In the data rows, 128 means zero.
Each row of this table is followed by its label. One hidden rule gives the labels. It looks at one to three of the table's principal directions, none of them among the few with the most spread.
[165, 183, 166, 77, 116, 81, 136, 156, 106, 125, 136, 173, 134, 146, 161,
 91, 156, 134, 134, 167, 102, 99, 126, 163, 100, 127, 134, 149, 94, 135,
 129, 134] B
[160, 200, 161, 101, 85, 89, 136, 148, 117, 115, 143, 189, 136, 125, 141,
 83, 173, 126, 105, 180, 93, 99, 115, 152, 94, 127, 139, 142, 75, 143,
 127, 143] B
[120, 153, 138, 124, 120, 125, 141, 124, 123, 128, 112, 124, 109, 122, 154,
 116, 135, 136, 128, 156, 140, 109, 122, 144, 128, 115, 142, 135, 129, 118,
 140, 143] B
[106, 99, 103, 157, 147, 175, 143, 105, 115, 147, 140, 64, 106, 129, 104,
 152, 100, 126, 160, 110, 176, 149, 147, 123, 137, 146, 127, 119, 185, 91,
 139, 153] C
[124, 127, 130, 148, 138, 136, 124, 119, 136, 127, 117, 101, 98, 119, 144,
 126, 109, 143, 129, 141, 143, 126, 132, 130, 157, 107, 143, 136, 154, 117,
 132, 122] B
[123, 82, 102, 165, 156, 148, 95, 108, 149, 134, 136, 116, 127, 135, 94,
 160, 107, 116, 128, 82, 127, 168, 137, 91, 159, 148, 106, 123, 147, 136,
 118, 112] A
[60, 82, 79, 244, 98, 199, 125, 99, 193, 103, 118, 150, 151, 62, 42,
 159, 154, 81, 60, 96, 189, 154, 81, 42, 163, 103, 103, 83, 142, 178,
 111, 136] A
[72, 44, 123, 131, 99, 96, 105, 160, 187, 98, 59, 127, 166, 97, 147,
 132, 121, 183, 77, 96, 152, 118, 122, 101, 165, 52, 147, 97, 132, 154,
 97, 82] A
[136, 98, 106, 135, 155, 144, 110, 116, 127, 140, 139, 109, 130, 139, 106,
 158, 103, 114, 141, 88, 94, 163, 145, 113, 132, 163, 113, 126, 124, 123,
 128, 104] C
[133, 171, 145, 164, 74, 132, 164, 176, 146, 106, 135, 160, 137, 67, 78,
 94, 169, 112, 104, 174, 129, 132, 137, 120, 110, 118, 141, 124, 101, 134,
 123, 127] C
[141, 142, 142, 95, 108, 99, 139, 167, 129, 123, 113, 155, 153, 115, 129,
 116, 146, 129, 123, 134, 81, 123, 141, 139, 99, 135, 131, 129, 77, 130,
 125, 104] B
[107, 117, 131, 120, 99, 116, 147, 155, 142, 129, 95, 108, 129, 103, 127,
 119, 129, 159, 132, 136, 139, 113, 159, 138, 122, 113, 150, 119, 132, 98,
 126, 134] A
[102, 57, 108, 151, 173, 130, 70, 92, 153, 119, 121, 135, 140, 161, 144,
 163, 109, 129, 103, 72, 156, 157, 89, 85, 184, 108, 99, 120, 157, 177,
 111, 102] A
[144, 124, 110, 169, 119, 164, 133, 135, 135, 118, 171, 140, 151, 99, 57,
 137, 131, 87, 113, 112, 104, 161, 126, 96, 117, 150, 113, 112, 111, 148,
 118, 107] B
[86, 114, 85, 225, 95, 208, 171, 123, 160, 136, 131, 90, 117, 58, 19,
 149, 135, 93, 130, 120, 181, 156, 158, 82, 129, 152, 124, 98, 164, 93,
 131, 166] C
[128, 110, 84, 169, 159, 200, 140, 93, 116, 150, 159, 84, 118, 121, 68,
 173, 99, 77, 156, 90, 115, 167, 140, 104, 121, 184, 105, 117, 143, 108,
 143, 131] C
[100, 101, 114, 177, 117, 134, 104, 115, 169, 119, 107, 128, 118, 108, 110,
 136, 129, 140, 99, 117, 151, 141, 129, 94, 167, 110, 130, 120, 144, 136,
 115, 128] C
[121, 110, 117, 137, 155, 133, 110, 104, 134, 141, 119, 115, 111, 148, 134,
 145, 113, 129, 143, 109, 146, 130, 132, 120, 152, 134, 118, 134, 156, 121,
 129, 139] C
[159, 146, 154, 107, 82, 82, 133, 194, 150, 103, 119, 169, 160, 90, 114,
 94, 145, 144, 100, 149, 62, 117, 150, 135, 107, 107, 149, 127, 67, 141,
 108, 79] A
[139, 90, 103, 133, 192, 137, 94, 94, 127, 170, 125, 77, 89, 176, 120,
 171, 80, 133, 190, 78, 125, 158, 181, 121, 160, 180, 107, 148, 177, 82,
 134, 138] A
[125, 164, 157, 110, 102, 107, 155, 162, 109, 115, 126, 138, 129, 113, 152,
 98, 157, 140, 118, 173, 133, 138, 121, 151, 108, 120, 145, 137, 106, 128,
 138, 125] A
[129, 163, 165, 50, 114, 86, 147, 136, 82, 121, 121, 128, 130, 158, 220,
 92, 139, 168, 127, 175, 139, 82, 98, 189, 98, 94, 157, 137, 118, 126,
 142, 144] A
[59, 149, 131, 102, 103, 131, 177, 121, 128, 129, 42, 115, 118, 100, 194,
 128, 154, 138, 118, 160, 164, 75, 97, 154, 109, 92, 147, 118, 109, 111,
 160, 159] B
[145, 104, 99, 151, 176, 164, 108, 81, 119, 162, 159, 79, 92, 166, 99,
 158, 83, 120, 180, 92, 148, 137, 161, 120, 151, 167, 113, 136, 194, 90,
 130, 160] A
[50, 103, 116, 188, 81, 139, 103, 87, 177, 83, 85, 144, 131, 84, 165,
 125, 151, 151, 19, 142, 176, 121, 44, 89, 176, 44, 150, 97, 123, 188,
 119, 124] B
[172, 70, 106, 80, 228, 116, 82, 103, 110, 189, 123, 53, 90, 209, 143,
 181, 39, 148, 232, 51, 77, 146, 216, 147, 152, 195, 108, 159, 176, 59,
 134, 109] C
[141, 110, 107, 147, 154, 150, 112, 102, 130, 149, 145, 100, 109, 145, 100,
 150, 99, 122, 156, 100, 126, 138, 156, 118, 142, 157, 118, 131, 160, 103,
 127, 140] A
[116, 141, 115, 154, 119, 162, 163, 132, 135, 139, 110, 102, 111, 90, 98,
 137, 126, 109, 145, 137, 126, 127, 152, 127, 119, 142, 134, 124, 127, 97,
 144, 136] B
[140, 52, 75, 142, 207, 190, 104, 79, 105, 161, 172, 52, 123, 169, 90,
 197, 52, 100, 180, 42, 113, 178, 149, 106, 142, 184, 98, 118, 178, 106,
 132, 107] C
[162, 135, 100, 165, 152, 180, 134, 104, 114, 152, 190, 119, 122, 138, 47,
 149, 115, 75, 168, 103, 125, 149, 152, 109, 115, 190, 97, 128, 153, 110,
 128, 156] A
[130, 159, 93, 204, 166, 208, 145, 50, 127, 183, 138, 42, 22, 131, 88,
 152, 84, 109, 204, 141, 187, 109, 182, 131, 163, 171, 132, 149, 229, 36,
 160, 218] B
[99, 93, 104, 146, 156, 152, 131, 113, 140, 151, 98, 92, 111, 131, 112,
 162, 111, 122, 161, 96, 156, 141, 153, 113, 145, 149, 113, 125, 161, 99,
 136, 141] A
[122, 218, 177, 137, 0, 98, 186, 210, 136, 55, 142, 233, 193, 29, 108,
 46, 235, 113, 15, 227, 103, 118, 64, 131, 63, 73, 162, 105, 12, 199,
 117, 106] C
[156, 95, 93, 179, 148, 164, 102, 118, 139, 139, 182, 115, 134, 126, 38,
 160, 104, 94, 138, 77, 90, 194, 163, 85, 136, 188, 102, 122, 133, 125,
 114, 107] C
[104, 174, 129, 156, 46, 126, 164, 166, 169, 103, 91, 203, 164, 49, 76,
 109, 201, 92, 68, 157, 91, 114, 114, 102, 87, 127, 127, 107, 36, 155,
 125, 128] B
[111, 214, 176, 161, 39, 119, 193, 180, 131, 97, 126, 148, 105, 59, 128,
 49, 193, 153, 96, 244, 202, 102, 122, 154, 114, 74, 177, 132, 135, 117,
 134, 174] A
[133, 139, 121, 118, 96, 114, 129, 147, 139, 119, 121, 164, 162, 103, 103,
 132, 152, 108, 96, 118, 50, 144, 130, 117, 92, 156, 122, 118, 49, 144,
 125, 98] C
[123, 177, 132, 149, 97, 152, 168, 131, 117, 125, 139, 134, 118, 98, 108,
 110, 157, 107, 123, 170, 148, 120, 120, 135, 104, 134, 136, 126, 121, 118,
 142, 161] C
[104, 87, 94, 168, 163, 168, 116, 96, 144, 145, 115, 91, 110, 129, 104,
 171, 102, 111, 144, 87, 145, 156, 138, 98, 157, 148, 110, 122, 160, 116,
 134, 128] A
[150, 224, 174, 125, 65, 94, 160, 167, 129, 105, 130, 196, 125, 91, 135,
 64, 192, 125, 96, 214, 117, 94, 115, 152, 99, 107, 151, 144, 77, 142,
 130, 148] B
[134, 167, 147, 144, 77, 120, 148, 164, 138, 95, 143, 193, 163, 86, 99,
 95, 181, 104, 80, 163, 120, 127, 97, 115, 103, 110, 128, 118, 78, 172,
 117, 119] B
[121, 125, 133, 109, 122, 110, 135, 148, 141, 129, 94, 139, 137, 120, 136,
 127, 135, 133, 132, 126, 120, 109, 138, 132, 122, 119, 128, 127, 113, 125,
 126, 120] B
[119, 176, 139, 130, 100, 139, 159, 119, 119, 120, 128, 147, 123, 111, 142,
 104, 156, 117, 113, 171, 153, 87, 95, 144, 109, 106, 139, 125, 121, 134,
 139, 163] A
[150, 115, 126, 96, 169, 123, 114, 112, 102, 149, 141, 96, 114, 171, 152,
 142, 93, 138, 168, 108, 113, 131, 147, 148, 131, 150, 124, 142, 148, 106,
 134, 124] B
[118, 112, 95, 165, 137, 172, 141, 114, 151, 146, 118, 117, 127, 106, 68,
 158, 119, 91, 150, 96, 131, 121, 149, 101, 127, 152, 108, 114, 141, 111,
 129, 142] A
[83, 84, 117, 113, 161, 132, 124, 108, 124, 141, 85, 83, 114, 149, 176,
 155, 105, 151, 145, 105, 169, 134, 123, 132, 151, 117, 127, 126, 163, 113,
 142, 131] C
[134, 196, 133, 186, 99, 181, 179, 116, 100, 137, 181, 89, 73, 98, 87,
 98, 142, 116, 149, 197, 191, 137, 144, 144, 118, 147, 151, 137, 179, 80,
 149, 198] C
[125, 103, 106, 133, 163, 150, 120, 102, 120, 151, 130, 93, 113, 149, 118,
 159, 101, 119, 161, 95, 130, 146, 146, 122, 136, 160, 113, 130, 153, 105,
 136, 135] A
[132, 86, 100, 144, 178, 146, 102, 99, 152, 157, 105, 92, 102, 146, 113,
 168, 80, 125, 170, 79, 123, 120, 166, 113, 164, 143, 114, 133, 168, 99,
 127, 125] B
[89, 64, 73, 197, 144, 180, 107, 89, 174, 139, 114, 112, 133, 112, 59,
 181, 111, 98, 122, 62, 155, 150, 134, 66, 161, 145, 97, 102, 159, 132,
 117, 136] B
[69, 84, 152, 127, 85, 74, 105, 171, 178, 74, 62, 173, 172, 93, 181,
 108, 162, 176, 38, 135, 152, 133, 76, 104, 163, 36, 146, 108, 95, 197,
 103, 72] C
[122, 64, 117, 74, 205, 122, 107, 104, 100, 161, 107, 53, 108, 194, 190,
 166, 61, 162, 195, 78, 146, 127, 153, 154, 152, 134, 124, 139, 189, 90,
 139, 119] C
[127, 114, 122, 116, 154, 136, 121, 101, 106, 144, 145, 100, 115, 166, 143,
 137, 110, 138, 155, 116, 164, 124, 129, 139, 133, 137, 123, 131, 172, 111,
 132, 157] B
[155, 174, 160, 95, 124, 104, 143, 143, 103, 127, 138, 137, 114, 140, 166,
 95, 135, 142, 142, 173, 128, 99, 126, 166, 115, 114, 145, 147, 127, 121,
 135, 138] A
[119, 68, 137, 71, 171, 68, 67, 124, 141, 121, 84, 151, 153, 182, 207,
 146, 109, 163, 113, 81, 108, 123, 102, 125, 163, 95, 114, 134, 117, 171,
 112, 78] B
[108, 83, 113, 138, 136, 126, 110, 135, 156, 120, 110, 157, 165, 126, 105,
 151, 138, 112, 110, 84, 132, 143, 114, 92, 139, 124, 100, 112, 117, 164,
 111, 106] C
[149, 85, 58, 211, 185, 209, 96, 60, 156, 170, 166, 93, 101, 139, 16,
 195, 77, 66, 174, 47, 114, 156, 171, 70, 158, 202, 81, 121, 179, 100,
 122, 149] B
[154, 84, 113, 85, 211, 123, 88, 91, 98, 168, 139, 77, 104, 207, 163,
 169, 66, 141, 194, 72, 108, 144, 159, 144, 147, 171, 108, 150, 170, 96,
 136, 121] A
[173, 128, 149, 67, 156, 71, 93, 134, 108, 148, 131, 108, 106, 184, 177,
 118, 94, 178, 168, 124, 84, 122, 176, 167, 135, 145, 142, 159, 136, 93,
 126, 117] B
[142, 111, 138, 93, 165, 93, 85, 120, 121, 123, 124, 151, 138, 169, 178,
 139, 119, 134, 117, 106, 91, 144, 103, 128, 145, 126, 113, 142, 104, 164,
 124, 87] A
[92, 73, 130, 46, 180, 92, 112, 116, 110, 144, 56, 81, 125, 178, 239,
 159, 88, 174, 155, 92, 125, 111, 121, 162, 141, 107, 133, 134, 135, 114,
 145, 100] C
[149, 203, 162, 133, 86, 137, 189, 172, 91, 114, 172, 144, 128, 94, 105,
 79, 172, 109, 132, 202, 150, 135, 125, 154, 85, 133, 144, 135, 116, 122,
 141, 150] C
[72, 200, 158, 177, 3, 141, 212, 185, 142, 75, 116, 177, 154, 19, 99,
 63, 227, 121, 44, 229, 191, 121, 80, 124, 86, 73, 165, 99, 82, 155,
 132, 159] C
[137, 188, 166, 97, 81, 92, 149, 153, 113, 107, 123, 157, 128, 112, 172,
 80, 162, 151, 99, 192, 114, 96, 108, 165, 101, 97, 160, 136, 89, 135,
 134, 133] A
[134, 104, 113, 180, 123, 149, 93, 118, 155, 91, 168, 181, 170, 108, 84,
 137, 139, 88, 60, 102, 107, 162, 70, 73, 147, 109, 105, 106, 99, 210,
 102, 82] A
[147, 189, 163, 96, 92, 97, 158, 162, 109, 120, 137, 168, 135, 123, 141,
 85, 170, 131, 128, 181, 129, 100, 124, 159, 91, 124, 139, 139, 100, 128,
 132, 152] C
[96, 137, 131, 166, 74, 130, 138, 146, 161, 96, 110, 164, 148, 74, 109,
 110, 169, 125, 65, 151, 141, 131, 98, 103, 129, 93, 138, 109, 97, 162,
 118, 121] C
[99, 167, 191, 64, 43, 30, 120, 184, 138, 48, 90, 255, 210, 104, 227,
 62, 225, 156, 0, 189, 101, 101, 11, 139, 99, 33, 148, 115, 3, 250,
 108, 77] A
[85, 128, 122, 141, 82, 139, 171, 164, 160, 117, 61, 117, 137, 53, 116,
 130, 142, 129, 105, 142, 107, 117, 141, 124, 112, 107, 151, 108, 85, 112,
 139, 105] A
[164, 205, 178, 99, 91, 93, 136, 141, 89, 97, 179, 179, 134, 138, 175,
 66, 168, 139, 89, 203, 126, 111, 77, 165, 103, 98, 150, 144, 98, 166,
 128, 137] B
[218, 160, 175, 10, 168, 61, 121, 161, 59, 149, 172, 116, 123, 207, 195,
 97, 92, 167, 202, 144, 68, 100, 172, 208, 93, 151, 143, 169, 127, 93,
 131, 113] A
[147, 77, 130, 77, 185, 98, 86, 116, 108, 147, 130, 87, 118, 195, 180,
 147, 74, 170, 169, 88, 120, 135, 152, 148, 153, 133, 127, 143, 168, 110,
 123, 108] B
[150, 211, 174, 107, 84, 109, 153, 133, 89, 97, 176, 176, 132, 129, 171,
 63, 175, 132, 91, 212, 157, 89, 66, 166, 99, 87, 152, 136, 113, 163,
 132, 161] A
Which label does each new row get?
[115, 73, 116, 147, 136, 132, 110, 148, 154, 109, 123, 142, 166, 114, 101,
 147, 123, 118, 104, 88, 125, 160, 117, 90, 147, 113, 110, 109, 121, 167,
 108, 80]: C
[148, 67, 114, 72, 214, 115, 97, 115, 102, 170, 123, 74, 118, 203, 156,
 173, 66, 144, 208, 60, 109, 148, 176, 144, 141, 174, 104, 146, 168, 90,
 133, 109]: C
[98, 94, 107, 207, 69, 146, 141, 179, 207, 104, 101, 162, 167, 40, 17,
 130, 158, 110, 85, 109, 139, 143, 156, 63, 139, 109, 123, 92, 112, 144,
 95, 108]: A
[133, 134, 116, 118, 136, 148, 149, 114, 114, 154, 125, 81, 102, 133, 125,
 136, 102, 133, 171, 128, 129, 104, 162, 151, 115, 147, 139, 131, 153, 75,
 143, 156]: A
[124, 63, 107, 166, 147, 134, 80, 119, 159, 119, 145, 129, 146, 136, 93,
 151, 107, 132, 107, 77, 137, 166, 126, 82, 169, 121, 110, 115, 155, 158,
 99, 100]: B
[162, 207, 135, 160, 91, 144, 159, 130, 136, 138, 137, 128, 84, 86, 90,
 99, 138, 115, 141, 183, 99, 92, 166, 146, 111, 142, 154, 143, 116, 84,
 141, 162]: B
[202, 91, 91, 181, 198, 175, 70, 77, 128, 156, 221, 89, 98, 173, 50,
 162, 51, 103, 178, 67, 105, 158, 173, 97, 171, 178, 102, 139, 202, 111,
 107, 124]: A
[129, 77, 108, 119, 178, 123, 87, 102, 141, 148, 109, 106, 120, 164, 141,
 164, 88, 137, 152, 75, 115, 132, 145, 116, 160, 139, 111, 133, 152, 121,
 122, 113]: B
[139, 169, 148, 126, 112, 129, 166, 150, 115, 138, 127, 102, 95, 112, 129,
 101, 130, 144, 162, 175, 151, 109, 164, 160, 117, 127, 153, 143, 151, 81,
 141, 157]: B
[119, 92, 112, 107, 154, 123, 111, 113, 134, 146, 95, 92, 118, 145, 151,
 157, 93, 146, 148, 93, 102, 125, 152, 133, 139, 137, 129, 129, 132, 103,
 133, 112]: A
[151, 159, 111, 150, 142, 171, 148, 103, 110, 152, 162, 112, 103, 130, 84,
 138, 121, 89, 166, 130, 124, 128, 148, 129, 111, 175, 115, 135, 143, 98,
 142, 163]: B
[101, 52, 86, 127, 195, 163, 111, 91, 119, 163, 113, 56, 115, 165, 127,
 192, 73, 126, 179, 55, 142, 166, 154, 114, 149, 168, 104, 123, 176, 94,
 139, 124]: C
[96, 147, 141, 87, 108, 115, 143, 108, 99, 122, 103, 105, 116, 138, 209,
 113, 133, 164, 109, 163, 148, 96, 93, 167, 113, 97, 159, 127, 123, 119,
 149, 150]: A
[135, 124, 96, 185, 148, 212, 169, 107, 104, 162, 180, 36, 82, 114, 53,
 148, 86, 107, 196, 124, 179, 152, 182, 127, 127, 173, 132, 123, 213, 55,
 145, 174]: C
[166, 98, 132, 103, 196, 99, 60, 99, 127, 134, 138, 134, 117, 192, 174,
 147, 86, 139, 139, 90, 89, 137, 119, 126, 172, 127, 111, 152, 139, 155,
 118, 87]: B
[122, 72, 114, 150, 133, 121, 75, 120, 151, 104, 140, 137, 155, 130, 123,
 146, 112, 138, 75, 87, 98, 177, 104, 90, 160, 114, 121, 114, 112, 176,
 105, 71]: C
[106, 96, 101, 149, 136, 156, 131, 116, 147, 136, 111, 113, 135, 115, 99,
 155, 116, 112, 133, 95, 139, 127, 132, 106, 134, 133, 115, 111, 140, 123,
 127, 130]: A
[98, 107, 109, 192, 101, 156, 132, 136, 176, 111, 117, 160, 152, 82, 63,
 135, 155, 100, 93, 113, 163, 133, 113, 77, 143, 109, 111, 103, 130, 158,
 109, 131]: A
[134, 153, 110, 161, 138, 190, 171, 115, 98, 147, 174, 102, 115, 118, 69,
 139, 131, 78, 165, 134, 156, 151, 138, 124, 102, 178, 111, 126, 153, 101,
 147, 166]: C
[107, 128, 144, 47, 161, 100, 140, 116, 81, 147, 89, 88, 110, 177, 232,
 134, 113, 163, 163, 137, 139, 110, 119, 182, 114, 126, 140, 144, 134, 99,
 158, 137]: C
[102, 92, 99, 254, 69, 171, 121, 146, 203, 97, 153, 154, 152, 49, 0,
 125, 154, 108, 67, 114, 177, 169, 135, 46, 163, 107, 122, 91, 152, 158,
 87, 129]: A
[138, 94, 154, 37, 135, 64, 120, 177, 115, 119, 99, 134, 172, 155, 189,
 119, 113, 172, 135, 110, 90, 106, 134, 161, 109, 99, 140, 127, 99, 138,
 116, 76]: A
[135, 169, 152, 124, 83, 117, 156, 160, 123, 106, 143, 162, 146, 101, 120,
 90, 164, 127, 104, 171, 136, 110, 113, 139, 102, 106, 143, 123, 105, 144,
 123, 136]: A
[165, 186, 207, 14, 63, 1, 123, 212, 110, 81, 116, 232, 191, 138, 218,
 50, 190, 178, 68, 190, 55, 87, 93, 182, 76, 75, 159, 142, 18, 186,
 109, 80]: A
[119, 153, 163, 95, 69, 79, 135, 175, 127, 82, 121, 194, 180, 102, 161,
 89, 183, 141, 54, 165, 97, 134, 77, 135, 97, 91, 142, 118, 47, 187,
 118, 90]: C
[232, 196, 187, 56, 139, 61, 114, 167, 72, 129, 208, 165, 125, 187, 157,
 71, 130, 148, 164, 174, 76, 124, 154, 185, 99, 151, 138, 173, 113, 126,
 119, 120]: C
[101, 54, 122, 97, 149, 92, 89, 145, 151, 116, 81, 135, 166, 142, 163,
 156, 114, 152, 103, 73, 96, 156, 118, 108, 149, 111, 116, 118, 99, 162,
 113, 61]: C
[166, 132, 162, 86, 117, 67, 108, 177, 135, 113, 126, 156, 145, 134, 152,
 99, 126, 163, 120, 140, 79, 119, 149, 147, 127, 106, 145, 141, 97, 138,
 109, 83]: A
[95, 174, 147, 120, 107, 134, 172, 125, 104, 126, 107, 121, 107, 116, 172,
 106, 160, 133, 126, 183, 181, 107, 100, 157, 111, 110, 145, 133, 134, 116,
 154, 171]: A
[50, 56, 91, 166, 109, 141, 142, 148, 204, 142, 21, 96, 130, 72, 85,
 166, 122, 146, 136, 81, 165, 116, 183, 88, 154, 114, 127, 99, 148, 86,
 121, 132]: B
[148, 54, 91, 159, 190, 155, 80, 99, 139, 154, 164, 88, 120, 169, 74,
 173, 71, 122, 171, 51, 138, 169, 169, 92, 169, 166, 97, 127, 195, 113,
 108, 121]: B
[130, 6, 59, 152, 224, 168, 63, 75, 156, 174, 123, 53, 117, 177, 81,
 220, 32, 121, 188, 0, 103, 169, 187, 82, 182, 181, 88, 120, 192, 95,
 114, 97]: A
[133, 152, 125, 172, 118, 156, 117, 107, 127, 96, 178, 192, 157, 113, 102,
 125, 165, 70, 66, 136, 121, 157, 49, 91, 125, 124, 102, 117, 89, 208,
 122, 112]: A
[184, 158, 139, 119, 157, 129, 120, 115, 96, 148, 183, 109, 94, 167, 123,
 115, 103, 130, 176, 142, 126, 124, 157, 153, 129, 155, 130, 154, 167, 99,
 131, 152]: A
[93, 204, 171, 155, 27, 98, 163, 175, 153, 67, 110, 240, 169, 56, 131,
 63, 242, 112, 22, 215, 155, 116, 48, 113, 103, 69, 140, 115, 47, 207,
 119, 136]: A
[80, 137, 152, 78, 96, 88, 143, 140, 133, 103, 55, 153, 147, 114, 221,
 108, 156, 160, 82, 159, 138, 73, 73, 154, 119, 58, 153, 118, 87, 156,
 137, 118]: A
